One turn moves each row of this set onto another row. After a few examples, where does it send each row asked below?
sofe: [ 21  39 -34  -1  23   0  12  10  20 -11 -23  -3   3 -37   4  22   6  -6
 -12 -26   1  -6]
pof: [  2  12 -13   4 -29   6   7  29   4 -15 -22  13  18 -34   0  14   8  18
   6   3  -1 -11]
livot: [  5  10  -2  18  -7   4  13   8   8 -10 -24  14  16 -32  -5  21  14 -18
   3 -32  -3 -20]
zuzim: [ -7  20 -19   0  16   6   1  14   9 -10 -11   5  10 -47 -15   5 -22 -26
   4  -8 -12 -12]
kebud: [ 13  28 -23   9  29   7  15   7  20 -27 -19   3  13 -45  -2  28 -15   1
  -2   1   5   8]
meza: [ 16   8 -21   6  23  10   5   0  29 -19 -37  -4   4 -49 -10  11 -15  -4
  -8  -8  -5  -9]
zem: [  6  17 -19  17   5  15  -4  11  13 -28 -22   6  19 -33  -2  -8  11  -4
  -2 -13 -34 -24]
Lisar: [-14  23 -21 -16  24  -1  10  -1   8 -10 -28   0   9 -24  -9  27  -2  12
   7 -20   4 -11]
potef: [  6  22 -14   1  25  14   1  20   5 -28 -20  -4  18 -51 -21  14  18  -6
 -12 -23  13 -22]
poris: [ -3  35 -34  12  14   2   8  15   8 -15   2  26  18 -41  -5  15   0   3
 -11   1 -18   2]
Poda: [ -3  11 -16   4  10   1  -6  27  12  10 -23  -4  21 -47 -17  23   2  19
  17 -22   7  -3]
suna: [ 25  24 -19  16  23  15   5   4  11 -31 -25  -1  17 -37 -22   9  22  14
  -6  -1 -12  -5]
Vuni: [ -4  28 -26 -10  23  -3   1   6  -1  -9 -31   6  11 -24 -16  10  16  32
   0 -19  -5 -11]
defan: [ 24  37 -28   9   8  -5  -5  29  -1 -14 -10   6  20 -33 -22   9   7  -2
  15 -18 -24  -7]
kis: [-10  23 -23 -12  16   5  -2  10   8 -26 -36 -11  14 -22  -9   8  16  18
   9 -28  -1 -10]
biz: [-16  18 -17   2  10  19   3   4  16   8 -21 -14   7 -38  -4  -4  10   6
   5  -5  -8   3]
Ramog: [ 21   5 -23   7  -1   0   2   7   8 -13 -19  10  10 -27   1   6 -30 -13
  -2  -8   8 -13]
Rar: [ 21  42 -12   9  33   9  13  16   1 -22 -23   0  13 -34  17   8   2  -2
   2 -20  -2 -15]
Vipi: [  6  19 -10  -2 -24   9  11  18  -1  -3 -20   4   7 -27  -5   2   7   5
   9   9  -8 -10]
gede: [ 19  24  -7  12  33   8  11   9  -1 -16 -23  14  17 -40  -6  19  13   9
 -11 -18  -1 -33]
Mibu: [ 20   3 -32  12 -13   4  -6  16  17 -34 -22   5  20 -26   0   7  -8  -3
  -9 -16   7 -10]
gunik: [  6   9 -11  -6 -27   4   4  26   4   0 -27   3   7 -37 -11   8  -3   4
  10   0  -1 -15]
Zeg: [  5  26 -31   0  26   7  -1  20  16 -15 -28   4   5 -57  -3   0   5   1
 -27 -22   7 -11]
ligu: [ -1  23 -21  12   0  -5  10  15   1  10 -13  26   6 -46 -15   9   9 -11
 -15 -20   3   3]
pudo: [-14  15 -22  -9  22   0   0   9  12 -16 -42   4   9 -30   4   7  -4  24
   1 -26  -1 -16]
gug: [  7  38 -21  14  -7   2   9  21   1 -11 -14   8  13 -33  -2   2  23 -15
   0 -26  -2  13]
Suv: [ 14  18 -20  11   3   6  10   2  -3 -19   0  17  18 -22  -5  13 -13  -7
  -7   7  11  -4]
sonet: [  8  20 -17  -2 -25  -2   7  31   1   0 -20  12  10 -34  -2  16  -5  12
  11   3   3  -4]
Zun: [  5  18  -7   5  13   9   0  13   5  14 -27 -15  14 -32  -8   6   4   8
  27 -17  -9  -8]
seva: [ 27   8 -30  11  -9   8  -8   9   2 -23 -17   6  16 -24 -19  -9  10   1
 -13  -6  -2 -12]
kere: [-19  10 -10  17  10  21   6   5  16  -7 -19   3  24 -37   6  13  17  23
   3  -5  -6  -7]
sogov: [ -4  22 -27  14   7   3   4  20  19   1 -19   4  23 -36   9  25   9  31
  11 -17  -2   8]
rad: [ 30  33 -16  10  35   4   7  12  -2 -14 -22   5  12 -44 -17   7  -6  11
   5   2  -4   3]
Zeti: [ -7  14 -16  -2 -27  11  12  19  10 -10 -19   9   9 -34   3  10   1   6
   0  10   0  -5]
Diboz: [-17  33 -18 -12  30   3   4  12  -6 -18 -25   3  14 -28  -3   5   1  21
   8 -13   5  -2]
lati: [-13  13  -3  16   2   6   7  24   0 -13 -19  22  18 -51  -1   5  -1 -17
  -3 -23  11  -6]
gobe: [ 16  22 -12  25  -5  -2   6  21   1  -6 -30  23  14 -33  11  -4  13  -1
   0 -32 -13  -9]
vezo: [  2   6 -25  13   4  -1  -3  23  23 -25 -18  16  25 -45  -9  30  -8  -2
   1 -25 -14 -24]
kulin: [ 24  10 -21  13  19   9  -6  22  22 -37 -39  -4  19 -51 -15  10   2  12
   0 -17  -2  -8]
lasav: [ 27  20 -24  12   2   1  -5  22 -14 -20  -6  17  23 -28 -19   0  -2   6
  -2  -1  11  -4]

meza moves to kulin
Rar moves to sofe
pudo moves to kis
Now find these:
pof moves to Vipi
poris moves to zuzim
Mibu moves to seva
biz moves to Poda
gug moves to ligu

One turn moves each row of this set onto another row. After a few examples, where does it send each row asked below?
Dis: [ -6 -10   5  12   6  -8   4 -13  -2   2 -12  16  10  -1  -7  -2  27 -18
  15  -5  -1  14  -5  -5   2  27  -6   1   0   6 -15  12   2  12]
rak: [ 16  -1  11  -4  -3  -8   2  15 -19  -1   1  -4  11  -4 -10   6 -17  -7
 -15  12  15   3  10   3   7  -5  11  -6 -14  -4   1  12 -21  -5]
sud: [  2 -12   5  11  13 -10  -5  -8   2  -2  -5  15  10   0  -2   0  26 -25
  13  -3  -3  11  -1  -6   6  21  -8  -3   3   9 -10  15 -15   9]
nifa: [ -1 -13  -2  15  10 -11  -5 -14  -2  -1  -4   8  11  -2 -11  -5  26 -25
  16  -3  -3  13 -11  -6   2  15 -14  -5   4   4 -16   6  -3  10]
Fimuf: [  8  10  -8 -19  -5   1  -8  -4  -1  12  13 -26  -3  15  -3  21  14 -13
   9  15  13   6   1   3   6   1  -9 -14  -6 -17  -3   8   1   1]
zil: [  7  -3   0   1  -9 -11   3   4 -25   0  -1 -13  11 -13 -24   3 -16  -3
 -11  12  11   7  -4  10   0 -13   0  -9 -13 -13 -12   0   1  -4]
Paga: [  8   6   3 -19   1  10  12   9   3  16   7 -19   3  21   4  19  13 -17
   8  13  18  -2  11 -11   7   8   6 -12  -8  -9  -6  11   4   6]
mefi: [ -7  -9  16   3  -8  -3  16   4 -13  -6 -14  -2   5 -20 -15   2 -13  -1
 -14   6   7   2  15   7   9   3  18   4 -10  -6 -14   4  10 -10]
nusos: [-14   8  -7   3  10  10  12  -5  10   7   0  -2  -5   5  26   6  -2   2
  18  -5 -20   0  -7  -8  -9 -14 -11  13  10  27   7   3   5   4]
paz: [-15  14  -8   2   5   9   7 -10   7   6   1  -3  -8   7  23   4  -1   7
  18  -8 -17   6 -14  -5 -11 -11 -15  13   9  24  10   1   7   5]
tapu: [-12   8  -6  -1   2   2   7  -5  21 -11   6  -5  -6   7  17  -4  -6  -5
  17 -13  -7  -9   0  -1  -6 -15  -6  18   3  27  15  -7  12  14]
Tapag: [ -4   0  -9 -16  -4   6  12  -2   1  20   2 -21   2   7  -2  27  14 -12
  13  20   7  -2   9   3   5   3   0  -9  -7 -16 -19   7  20   3]
rira: [  1  -2   9   4 -10 -10  -6  -4 -18 -14   0 -15   1 -17 -25  -6 -13  -3
 -14   2  11  10  -2  10   7  -7   2  -4  -7 -12  -7  -3   0 -12]
sepam: [ 10  -4  22   2   1  -4   4  13 -11 -13   0  -7   6  -8 -12  -6 -15 -11
 -18   1  15   0  13  -4  11  -4  16  -3  -8   1  -1   5 -15 -10]
mosuz: [-10  12  -6   3  10  10   9  -5   8   6   3  -6  -5  10  22   0  -3   0
  17  -9 -14   3 -14 -13 -11 -15 -14  10  10  27  10  -1   4   7]
gapan: [-15   6  -8  -1   1   1   8  -6  22 -10   3  -3  -6   2  17   0  -5  -3
  17 -10 -11 -10   2   3  -5 -15  -6  19   3  25  11  -6  15  12]
bugol: [  2  -3  12  -3 -11  -4  21  11 -23   5 -13   0  12  -9 -14   7 -15   3
 -10  10  14   4   9   5   3   4  16   0 -18  -8 -11   8   7  -1]
remim: [-14  10  -8  -2  -1   0   3  -9  21 -12   6  -5  -9   4  16  -2  -5  -1
  17 -12  -9  -6  -2   5  -7 -14  -9  18   3  24  16  -7  13  12]

zil moves to bugol
nusos moves to mosuz
Now find these:
Tapag moves to Paga
remim moves to gapan
sud moves to nifa
sepam moves to rira

One turn moves each row of this set onto another row. After a few examples, where does it send each row asked below?
vig: [ 10  12  -8   9   7   3  11   6  16 -29  -4  13   4   0   0  -8   0   2
   7  -7]
Sonor: [  4  -5  -7  10 -18   6   4   2  -3  15 -12 -20  13 -10   4   3 -20 -18
  -4 -16]
vepud: [ -4  -9 -12  10 -20   2   4   7  -4  16 -15 -15  12   0   6   3 -14 -16
   3 -22]
voke: [ 10  14 -15   8   4   2  20   1   9 -26  -2  14   2   3   5  -9   3  14
   6 -11]
Muvep: [ -3 -13 -14   5 -18   5  12  13  -5  10 -14  -7  17  -2   5  -1 -18 -18
  -3 -18]
bepu: [ -4   6   9 -20  -6 -13   8 -19  -7  -1  -3 -12   4  17  -3  15  -3  12
 -29 -12]
Sepaz: [  0  10   3 -14  -5 -10  10 -10   2  -2  -5 -15   0  18  -3  20   0   7
 -37 -15]
zefom: [ -7 -12  -7   8 -18   2   6   8  -8  18 -11 -15  13  -3   2   8 -13 -15
  -7 -24]
Ret: [  0  17  12   8 -25 -11  -1 -23   2 -25  -2   8   8  -1   3 -14   3  -1
  -8  -8]
vomip: [  0 -12 -10  -6 -15  19 -13  -9   2  -2   5   9  20  12   1  -8  -8 -15
  -1  -2]
pabub: [ -2 -11 -15  -4 -14  15 -14   6  -1  -7  11   8  20  10   1  -2  -5 -17
  -1  -5]
voti: [  2 -11  -3  15 -21   0  10  11  -1  14  -9 -11  17  -3   3   1 -16 -19
  -4 -20]
getot: [ -1  12  13   8 -23  -4 -13 -24   8 -20  -4   4   1  -1  -2 -14   0   3
  -5  -8]
Rab: [ -3  -8  -8   8 -24   6   8   8   7  19 -11  -9  12  -3   1   5 -14 -16
   3 -23]
Disu: [ -1  11   6 -15  -2  -8   8 -12 -12   0   0 -10   1  23   6  19  -5  10
 -29  -9]
tez: [  7   6 -15   9  -3  -2  19   3  16 -25  -2  17   5  -7   7  -8   4   4
   7 -13]
vifa: [  6   8  -1  -1 -15  13   2 -17  11   3  -3 -14   7  17 -33   0   4  -3
 -18 -10]
mor: [  0  11   5 -20  -3 -10   9 -17  -5  -1  -5 -10   0  25   1  18   0   6
 -27 -10]
Domu: [ -1  12   8 -12   1  -5   7 -20  -6 -12  -5 -12  11  23   4  16  -3   5
 -33  -8]
lupar: [  6  11 -15   5   3  -3  16  -3  13 -28  -2  12   0  -1   4 -12   5   9
  11 -12]
gorar: [ 13  14  -1  -3 -10  11   2 -13   6  13  -4 -14   8   9 -28   2   8   0
 -22 -16]
mevur: [  5  10  -2   6   6  -4  15  -4  11 -27  -3  17   2  -7  11 -11   6  10
   2 -15]
zok: [  0  -6  -9  18 -23   1   9  11  -4  14 -11 -14  11  -1   6   5 -16 -12
   2 -20]
Tofe: [ -1  15   4 -19  -1 -10  11 -15  -6  -7  -8  -2   1  19   0  14   0  12
 -33 -12]
fote: [ -3  12   8 -17  -1  -7   7 -12  -7  -5   4 -12   1  19   1  12  -6   5
 -37 -11]
sif: [ 12  13 -11   5   3   4  14   2  17 -27  -3  15   8  -2   7 -14   3  12
  -1 -15]
nobi: [  1   9 -17   5   4  -3  12  -4  16 -27  -4  20   4   4   4 -14   2  10
   3 -12]

Domu moves to vig
zefom moves to Tofe
Now find these:
vomip moves to vifa
bepu moves to nobi
sif moves to voti
Sepaz moves to mevur
zok moves to Disu
gorar moves to Ret
mor moves to lupar

One turn moves each row of this set onto another row. After a few examples, where does it send each row asked below?
gofup: [  2 -11 -24  10 -13 -16 -28  17 -10   8   1 -15 -12 -23 -24 -18]
Lopu: [-19  -7 -17   2   3 -16 -15  25  -4 -12 -14 -18   1 -23 -10  -1]
zabi: [  7  -8   0  -5  11 -16 -23  25  -7  14  -8   4  -5  -2 -16 -18]
rovu: [  4 -10  -9   6  -1 -14 -29  -4  -7 -15  15  -9 -28 -21   0 -28]
mab: [-11  -2   1  -4   8 -35 -15   7  -5 -16  -2   4   1 -14  11 -20]
gev: [  0  29  -7  -5  15 -14  -3  18   1   2  -6   3 -23 -28 -13  -8]
zamer: [  4  -9 -19   0   4 -15 -33   1 -14 -16  13 -12 -26 -27  -5 -29]
Sef: [-10   7 -23 -17 -10 -18   2   8  -3   6 -10 -14   5 -20   1   2]
moza: [ -9  24 -10  -7  18 -14  -5  17   1  -3 -12   5 -20 -27 -15   0]
Megin: [-20   4  -6 -23   7  -1 -14   9  -7   0  10  17  -3 -17   2   3]
Nonav: [  6  -7 -18 -21  -6 -13  -5  -5   5   6  18  -7 -15 -37   3 -15]
ges: [ -7  14 -17   7   2   3 -13  18   0  15  -7  -7 -14 -10 -30 -12]
fura: [ -5 -14 -22   4   4   0 -18  27  -8   0  19 -16  -3 -15   4 -11]
bur: [ -4  -2  -8  -8  -7 -23 -46  -9   1   3 -10 -13  -9 -23  -1 -23]
vogor: [-10  21  -4 -25  -1  -5 -28  -7  -1   1   9  -1 -17 -36  -8 -12]
kaze: [ -1  17   5   2   3 -22  -3 -11   4  -2  -3  -6 -16 -10   5 -23]
Zopag: [  1  18 -18 -10   6 -19 -19   7   3 -13  20   9 -34 -25   1 -15]
tepu: [ -6 -14  -1 -11 -13 -17 -24   5  17   3  21 -13   0 -19   2 -14]
viti: [-12   7  12   3  -4 -10 -24  14   4   7   7  12  -8 -14 -15   6]
pezi: [ -3  17  -8  -3   4 -22 -20   9   4 -18  15  11 -31 -25   3  -5]
beku: [  7 -17 -22   8 -13 -16 -17   8  -8  12   3 -17 -12 -24 -21 -25]
dupib: [ -9  19  -8 -19  -6 -24 -12  16  20   6 -14 -12 -18 -10  -7 -18]
parad: [ -1  -5  -5 -14   0 -12 -20 -16 -11  14  -4  -7   6  -5 -16 -15]
sem: [-11  -3  -6 -21  11 -28 -34  13   7   0  12  -2 -25 -10   4 -15]
mis: [ -3  15 -28   3  -3 -23 -18  -5 -25 -11  11  -1  -1 -26   5 -19]
baz: [ -3  15 -14  -6   4   8   1  15 -18   3   8   1   8 -15 -11 -12]
bape: [ -2   9 -22   0 -25  -2 -23   1  -3   8  -2 -11  10 -27  -8 -12]
faro: [ -3   9  -7 -16  18 -26   1  31  -8  -3   9   0  -9 -12   2 -12]
fopi: [ -8 -12 -35 -15   3 -14 -21  -5 -18  -4   4   8  -3 -10 -17 -18]
kudop: [ -8   6 -27  -2   1  -1  -8  15   0  16  -8  -5 -11 -10 -34 -13]

faro moves to sem
rovu moves to beku
gofup moves to ges
Now find these:
Megin moves to mab
fura moves to zabi
viti moves to kaze

